[ -4 -15 -42 -47   4 -54 -44  59] = (12)
[ 24  80  28 -27 -52  22  56  26] = (162)
[-59 -62 -10  27 -13  35  49 -22] = (66)
[ 10  71   2 -12 -24  42  23 -60] = (64)
[-31 -90 -42  -2  16 -26  16  10] = (191)
[31 52 66 37 16 49 16  5] = (152)
[ 24  80  28 -27 -58 -19 -17   5] = (186)
[ 45   4  41  42 -13 -47 -57 -28] = (199)
[ 66 -43  28  27  38 -47  23  37] = (195)
[24 80 28 24 24 24 28 28] = (14)
[ 59  42  -4 -22  27 -40 -57  15] = (119)
shift +1: [10 71  2]
[11 72  3]
howmany (14): [28]
3
shift -1: [24]
[23]
shift -1: [-22  27 -40 -57]
[-23  26 -41 -58]

[ 24  24   4   0  28  61  59  15 -34 -49 -29 -10 -18 -37 -34  -5] : (66)
[-48 -39 -15 -11 -29 -40 -20  14  27  13  -1  13  50  66  38 -15] : (12)
[-43 -45 -22 -10 -24 -40 -40   5  26  18   0   6  40  66  18 -40] : (14)
[-47 -39 -15 -11 -30 -39 -19  14  27  13  -2  13  49  66  37 -16] : (191)
[ -1  19  55  64  29 -24 -48 -35 -13 -13 -33 -39 -14  19  27   9] : (186)
[ 19  26   9  -2  19  55  64  28 -24 -49 -35 -13 -14 -33 -38 -13] : (119)
[-47 -39 -15 -11 -30 -39 -19  14  27  13 -41 -17 -12 -28 -40 -23] : (162)
[ 63  56   9 -37 -47 -25 -10 -21 -38 -32  -1  25  21   2   2  33] : (64)
[ 66  39 -14 -47 -40 -16 -11 -29 -40 -21  13  27  14  -2  12  48] : (195)
[ 63  56   9 -37 -47 -25 -10 -21 -38 -32  -1  25  21   2   2  24] : (152)
[-22 -48 -37 -13 -13 -33 -39 -16 -41  27  10  -2  18  54  66  31] : (168)
[-39 -20  13  28  14  -2  12  48  66  38 -14 -47 -40 -17 -11 -29] : (199)
howmany (14): [-39]
0
shift +1: [49 66]
[50 67]
shift -1: [27]
[26]

[-41 -18   1  -7  -2 -49  -1  12   0  -4 -34  -3 -21 -23 -14  30  -2  12
 -50 -17   8  -5  -2 -24  13  -7  -4  -5 -40  -7  -6  -3 -40  -4] = (64)
[ 38 -23  10  29  27   2  -2 -54   0  36  31  35  35  30  28 -41   3  -6
  32 -11  -1  12  26  44 -27 -32   0  -8  -5  20 -40 -18  -4  -1] = (168)
[-35  40 -30 -15  24 -30 -30 -38 -30  26 -17  25 -24  21 -41  -3 -23  14
 -18 -30  17 -15  11  19 -15 -41 -55 -67 -15 -39 -36 -30 -36 -21] = (199)
[-36  18  32 -10 -15  50 -41  80 -54 -54 -44 -44   8 -43   5 -14 -62 -81
  30  82   8 -33 -10 -55 -39  78  42  33  39 -31  11 -33  13 -62] = (66)
[  8   6  29  61  17 -25 -46 -50  -1  47 -42  39  23 -19  45 -58   6  -1
  16 -25 -44  55  22   8 -25 -41  34  13 -20 -17 -32 -40 -42   7] = (195)
[-52  20  19 -20  45 -38 -29 -45 -39  45  -8  45  -3  37 -50 -10 -19  26
  -9 -28  16 -16  32  37 -21 -55 -70 -86 -18 -12 -47 -41 -43 -40] = (12)
[-45  46  19 -12  45 -51 -32 -55 -50  52 -12  49 -12  45 -50  -5 -26  28
 -14 -35 -34 -21  27  45 -21 -63 -71 -91 -16 -30 -54 -42 -51 -30] = (191)
[-43  35  16 -16  38 -35 -32 -44 -43  39 -12  39 -11  31 -46 -10 -22  21
  -9 -28  16 -17  24  32 -21 -50  32  -9 -13 -26  32 -38 -39 -32] = (186)
[-22 -16 -84 -71 -69 -44  66  12  46 -48  14 -57 -59   1 -70  72  32  59
 -78 -49  -2 -84 -73 -18  74 -27 -44 -18 -15  21  49  65   6  46] = (162)
[ 25 -21 -36 -31  -9  16  25  -5  33 -18  35 -13 -40  -7 -16  27  39  26
 -27 -34  36 -42  -5 -16  42  12 -39 -11 -19  -2  29  43  38  28] = (152)
[-27 -28 -50 -33 -34 -64  17 -32  18 -12 -13 -19 -40 -10 -42  21  16  37
 -66 -62 -13 -48 -37 -11  26 -53 -39 -30 -44   0  -4  14 -34  19] = (119)
shift +1: [-39 -36]
[-38 -35]
howmany (199): [-30]
6
howmany (195): [-26]
0
howmany (66): [-33]
2
howmany (186): [31]
1
shift +1: [-28  16]
[-27  17]

[ 43  69  40 -46  13  26] -> (186)
[-34 -41  20 -38  40  20] -> (162)
[ 13 -30  -8 -25  28 -41] -> (14)
[ -9  -9 -30  -9   7   7] -> (152)
shift -1: [ -9 -30]
[-10 -31]
howmany (152): [-9]
3

[-12 -35  11 -36   9   7] : (119)
[-22  53 -12  30  -6  -2] : (195)
[-26  56 -39 -23   8  29] : (64)
[  3  52 -37   0  37 -14] : (152)
[ 51 -52  30 -28 -14  22] : (199)
[ 29 -23  60  15 -54  -5] : (12)
[  8  31 -24  65  18  31] : (191)
[ 22 -63  60 -12  31 -38] : (168)
[ 48 -22  10  36  41  -2] : (186)
shift +1: [ 60 -12]
[ 61 -11]
shift -1: [-63]
[-64]
shift +1: [-12]
[-11]
shift +1: [-23   8]
[-22   9]
shift +1: [ 51 -52  30]
[ 52 -51  31]

[-81  -5 -19  -8   4 -17] = (199)
[ 25  27  -3 -18  -9  55] = (168)
[-29 -18 -18 -28   7  -1] = (186)
[-31  -7  21 -31  -6  13] = (152)
[0 1 1 0 0 0] = (66)
[-30   6 -30 -17  24 -46] = (64)
[ 13  18  14 -21  75  18] = (191)
[  2 -11 -20  18   9 -49] = (12)
[ 33 -15  16  15  -3   5] = (119)
[-49   6 -21   1  -2  29] = (162)
shift +1: [-28]
[-27]
howmany (199): [-18]
0
shift +1: [ -7  21 -31]
[ -6  22 -30]
howmany (66): [0]
4
howmany (152): [-7]
1
howmany (162): [-2]
1

[ -9 -14  18   6  -6 -20  -9  -7  12  -7   9  33 -10 -14 -14   5  -8  -8
  -2  19   4   2  -2  -5   3   3] -> (195)
[ 10   4  -1  -5   8  -6  11  -4  -4   7  -4  -4  -4  14  -2 -10   3   1
   2   3 -15  -3   6   3  -5   9] -> (12)
[-19 -31  34   1 -22 -23  -8 -14  -9  -9  20  71 -20 -28 -29  14 -15 -19
  -1  39   6   7   6 -12 -19   7] -> (119)
howmany (119): [-19]
3
shift +1: [4]
[5]
howmany (12): [-4]
5

[ 13 -32 -12 -12 -45  31 -19 -12]  (199)
[  6 -11   5  16 -22  16  28 -55]  (152)
[-39  21  22   7   7 -41 -58   1]  (162)
[-46 -50 -57 -27  75  53   8 -15]  (195)
[ -7  -4   6  -7  -4  25  21 -21]  (12)
[-26 -44  30  -6 -44  -8 -44  -6]  (186)
[-59  44  42  14 -11 -55 -53  -1]  (119)
[-43  54  19   7 -19 -50 -33  -6]  (64)
[ 29 -35  -1  70 -37  49 -18  53]  (14)
[-46 -50 -57 -27 -19  53   8 -15]  (168)
[ 17 -30 -34  21   9  24 -21  29]  (66)
shift +1: [-34  21]
[-33  22]
shift +1: [28]
[29]
howmany (186): [-44]
3
howmany (12): [-8]
0
howmany (199): [-12]
3

[-29   9 -51 -24  13 -19 -27 -12  40  -3 -37  19  55 -46 -51 -43] -> (152)
[ 50   2  42  58  -7  27  43  42 -25 -47  58 -31 -61  42  42  22] -> (168)
[ 50   2  81  58  -7  27  43  33 -25 -47  58 -31 -61  42  65  29] -> (14)
howmany (152): [-51]
2
howmany (168): [42]
4

[ 19  84  15 -11  16  20  32  -3  36 -35  -4  17 -36] : (66)
[-20 -48  20  74 -15  26  36  38   3  54  -8  18   5] : (168)
[-20 -48  20  74 -15  26  36  38   3  54  -8  36  20] : (152)
howmany (152): [20]
2
shift +1: [3]
[4]
shift +1: [ 3 54 -8]
[ 4 55 -7]
shift -1: [36 38  3]
[35 37  2]
shift +1: [-15  26]
[-14  27]

[ 18  22 -23   6  -9   7]  (168)
[ -1 -25 -25  -1 -25 -25]  (66)
[-32 -26  10 -24  12  -1]  (191)
[-32 -74  12 -32 -23 -13]  (64)
[ 12 -24 -54 -39  29   4]  (195)
[-16 -22  -9  22  22  -9]  (12)
howmany (66): [-25]
4
howmany (66): [-24]
0
howmany (12): [-21]
0
howmany (64): [-32]
2
shift +1: [22]
[23]

[-30 -30 -32 -33 -49 -32 -39  11 -45  33] : (66)
[ 30  42 -44  28  34  29  -8  12  -9 -24] : (14)
[-29 -41  35 -17  60  44 -12 -17   4  12] : (12)
[ -5   2 -18 -24 -21 -13 -30  38 -39  21] : (152)
howmany (12): [-17]
2
shift +1: [ -5   2 -18]
[ -4   3 -17]
howmany (66): [-30]
2
shift +1: [-33 -49]
[-32 -48]
howmany (66): [-33]
1

[ 2 -3 66 13  9  3 -6 74] : (199)
[-4 -3 -3 15 -3 15 -3 15] : (66)
[14 68 13 59 20 71 59 15] : (119)
shift -1: [13]
[12]
shift +1: [15]
[16]
howmany (66): [-3]
4
shift +1: [-3 66]
[-2 67]

[ 57 -22 -22 -22 -22] = (12)
[ -4  -5 -22 -22 -22] = (119)
[ 57   8 -39   1  73] = (14)
shift +1: [57  8]
[58  9]
howmany (119): [-5]
1
shift -1: [-22 -22]
[-23 -23]
howmany (12): [-22]
4
shift +1: [-5]
[-4]
howmany (119): [-4]
1

[-13  24 -19  -9  34 -22   8 -35   4  48  21]  (186)
[55 41 41 30 42 45 30 63 48 45 -1]  (119)
[-27  20   8 -10  12 -14   8  -9 -22 -24  10]  (66)
[  2  23  42  11  20  27 -61   9  -4  -4 -17]  (191)
[ 15  32  44   4   2   6 -15  23  -1  11  -6]  (162)
howmany (191): [41]
0
howmany (119): [44]
0
howmany (119): [42]
1
shift +1: [-14]
[-13]
howmany (191): [26]
0

[ 29  -4 -10 -56  53   4 -36  66 -10  -2 -10   1  -5  -9  -6   0  28 -20
 -21 -27  56  19 -25 -15  26  -3   1  37] = (119)
[  4 -10  19  40 -22  -9   4 -19  31  -5  -7  18  -6  -3  -9  12 -14 -18
   8 -17 -26  16  15  -6 -13  21  -1 -12] = (162)
[ 16  -5   6  23 -14  -3  -5 -10  27  -5  -5  21  -6  -8 -10   6 -11 -18
  16 -20 -26   6   5  -7 -18  12  -3  -9] = (186)
[ 48  23  -8 -50  41  17 -44  28   6  -6 -20  -3  -3 -15 -10  -3  30 -15
 -13 -24  46  -8 -15  23  23  -8  13  23] = (14)
[-38  22  14  62 -30  -3  66 -27  -1   8  18  -7  12  23  23  -1 -21  48
   4  65 -30  -8  20  12 -10  -3  -3  -6] = (12)
[ 13  -3   1  17 -18  -1   0  -6  29  -2  -4  20  -5  -9 -10   9  -9 -25
  14 -17 -26   6   5 -10 -13  12  -1 -12] = (199)
[-12 -10  34  57 -26  -3  13 -23  23   0  -7  13  -2   4 -11  17 -16  -5
   2  10 -30   3  -2  -1  57  17  -2 -18] = (152)
[ 51  -7 -12 -50  41  11 -44  37   2  -3 -17  -9  -6 -13 -10  -5  28 -15
 -15 -20  46  -6 -20  17  28  -6  14  34] = (64)
[ 13  -9  -8  -5   6   2 -12  -2  25  -2  -3  13  -6  -9 -13   0   2 -23
  24 -20 -26  -5   0  -6 -18   3  -5  -9] = (191)
[ 29  -8 -10 -50  49   3 -40  71  -6   0 -11   1  -5  -6  -4  -7  33 -20
 -21 -27  56  13 -20 -10  31  -6  -3  40] = (168)
howmany (14): [23]
4
shift +1: [23 -8 13]
[24 -7 14]
howmany (186): [-5]
4
howmany (152): [-2]
3
shift -1: [-24]
[-25]

[ 37  -7 -80  75  23  58] = (119)
[  1  -5   6   0 -26   5] = (66)
[ 20  57  37 -47   1 -42] = (168)
[  7  46  27 -21  10  54] = (195)
[ 20  57  37 -47 -18  38] = (12)
[-92  33 -10 -32  20   4] = (152)
howmany (119): [75]
1
shift +1: [ 57  37 -47]
[ 58  38 -46]

[-15  10 -23   9   4 -30  -2   1  11 -30  -3  26 -30   3  18   3   2 -10
  -3 -42  -2  -8] : (186)
[-51   1 -51   1  30  15  41 -24 -24  20 -24 -27  74 -10  46 -24 -24  74
  46   5  46 -51] : (195)
[  5 -52   5  -3   0 -15  -2 -16   5  -3  -4   8  -3  -4  -5  -4  18   0
  45 -12  -3   1] : (12)
[  8  12   5  -1   0 -18  -1  -2  -5  -8  -3  10  -3   3   6  -1  13  -6
  -3 -15  -3  -5] : (199)
howmany (195): [-24]
5
shift -1: [-51]
[-52]
shift -1: [ 10 -23   9   4]
[  9 -24   8   3]
howmany (195): [46]
3
howmany (195): [-27]
1
howmany (199): [11]
0
howmany (12): [18]
1

[-18 -12  -8  20  12  -7  18   9  -5   9   0 -22  13  -1 -26  16  -1   8
  -5 -12  65  -8 -18  68  17 -12   9  -2  19   3  38  13  19  -7   4   3
  -7] : (186)
[-17 -12 -18  20   6   0  22   9  -5 -13   0 -22  13  -1   4  13  -1   8
  -5 -12 -11   6 -18  -2  17 -12   9  -2  19   3  -9  13  -2  -7   4 -16
  -7] : (12)
[-18 -12  -8  20  12  -7  22  25  -5 -13   0 -22  13  -1 -37  13  -9   8
  -5 -12  -1   6 -18  -2  17 -12   9  -2  19   3  27  13  22  -7 -10  36
 -16] : (195)
[-17 -12  -8  20   6   0  22   9  -5 -13   0 -22  13  -1   4  13  -1   8
  -5 -12 -11   6 -18  -2  17 -12   9  -2  19   3  -9  13  -2  -7   4   3
  -7] : (191)
[-18 -12  -8  20  12   0  22   9  -5 -13   0 -36  13  -1   4   5  -1   8
  -5   8 -44   6 -18  -2   6 -13   9  -2  19   3  -9  13  -2  -7   4   3
  -7] : (199)
[-18 -12  -5  -3  12   0  22   9  -5 -13  -6 -22  13  -1  17  13  -1   8
  -5 -12 -16   6  -6 -40   6 -12   9  10  -2   0  -9  13  -2  -7   4 -16
  -7] : (152)
[-18  85  -8  -3  53  52  -8   4  23 -13   0 -37  13  43  53   5  -1   8
  33 -12 -55  84 -18 -40  17 -12   9  -2  -2  44 -20  13  -2  -7 -10   3
 -16] : (64)
[-18 -12  -8  20  12   0  -8   4  -5 -13   0 -22  13  -1   4  -6  17   8
  13 -12  22   6 -18  -2  17  28   6  -4  19   3  -9  13  34  -5   4   3
  -7] : (162)
[-18 -12  -8  20  12   0  22  34  -5 -13  -6 -37  13  -1   4  13  43   8
  -5  27  -1  36 -18  -2  17 -12   9  -2  19  13 -12  13  -2  -7   4   3
  48] : (14)
[-18 -12  -8  26   6  38  22   8  -5  26   0 -22  13  -1 -37  13  -1  30
  -5 -12  -1  -8  -9  84  17 -13   9  -2  19 -22  -9  25  56  48  40   3
  -5] : (119)
[-18 -12  -8  20  12   0  22   9  -5 -13  57 -22  38  11   4  13  -6   8
  -5 -12 -55   6 -18 -37  11   0   6  -4  19  10 -20  13  -2  -7   4   3
 -11] : (66)
howmany (119): [26]
2
howmany (12): [-7]
2
shift +1: [ 17 -12]
[ 18 -11]
howmany (162): [13]
3
shift -1: [-17]
[-18]

[-10   3  14 -52 -31 -25  35 -20] -> (199)
[-10   3  14 -52 -10  37  34 -33] -> (14)
[ 10  -4   8  42 -62 -17  21   4] -> (191)
[-10   3  14 -52 -31  -2  18 -10] -> (12)
[-19  -8 -12  47 -36 -18 -17  45] -> (66)
shift +1: [-12  47 -36 -18]
[-11  48 -35 -17]
shift +1: [-62 -17]
[-61 -16]

[-27 -78 -67  -4  63  79  34 -39 -81 -59  10  70  77  20 -51 -82  77  22
  75  71  25 -60] -> (152)
[-63 -46 -57  -7  51  55  24  24 -51   8  60 -63  24  55 -41  24  62  33
 -31 -63 -28  37] -> (168)
[ 23  13   1 -10 -21 -31 -38 -40 -38 -33 -25 -15  -1  10  22  31  36  39
  37  32  25  13] -> (162)
[-42 -30  -2  28  40  33   6 -23 -41 -36 -12  18  38  39  16 -13 -38 -40
 -22   8  34  42] -> (119)
[-62 -30  19  57  63  33 -16 -55 -63 -62  12  52  64  39  -8 -50 -64 -42
   5  49  67  45] -> (195)
howmany (152): [77]
2
shift +1: [-30]
[-29]
shift +1: [24 62]
[25 63]
howmany (168): [-63]
3
shift -1: [-51 -82  77]
[-52 -83  76]
howmany (168): [24]
4

[ 43  43 -53  65  43  43  39  44] -> (191)
[ 34  34  69 -41 -61 -65  -8  43] -> (14)
[-50 -59  -5 -50  76 -58 -49  30] -> (152)
[ 20  63 -42 -43 -41  69 -64 -38] -> (199)
shift -1: [-65]
[-66]
howmany (191): [43]
4
howmany (152): [30]
1
howmany (152): [-58]
1

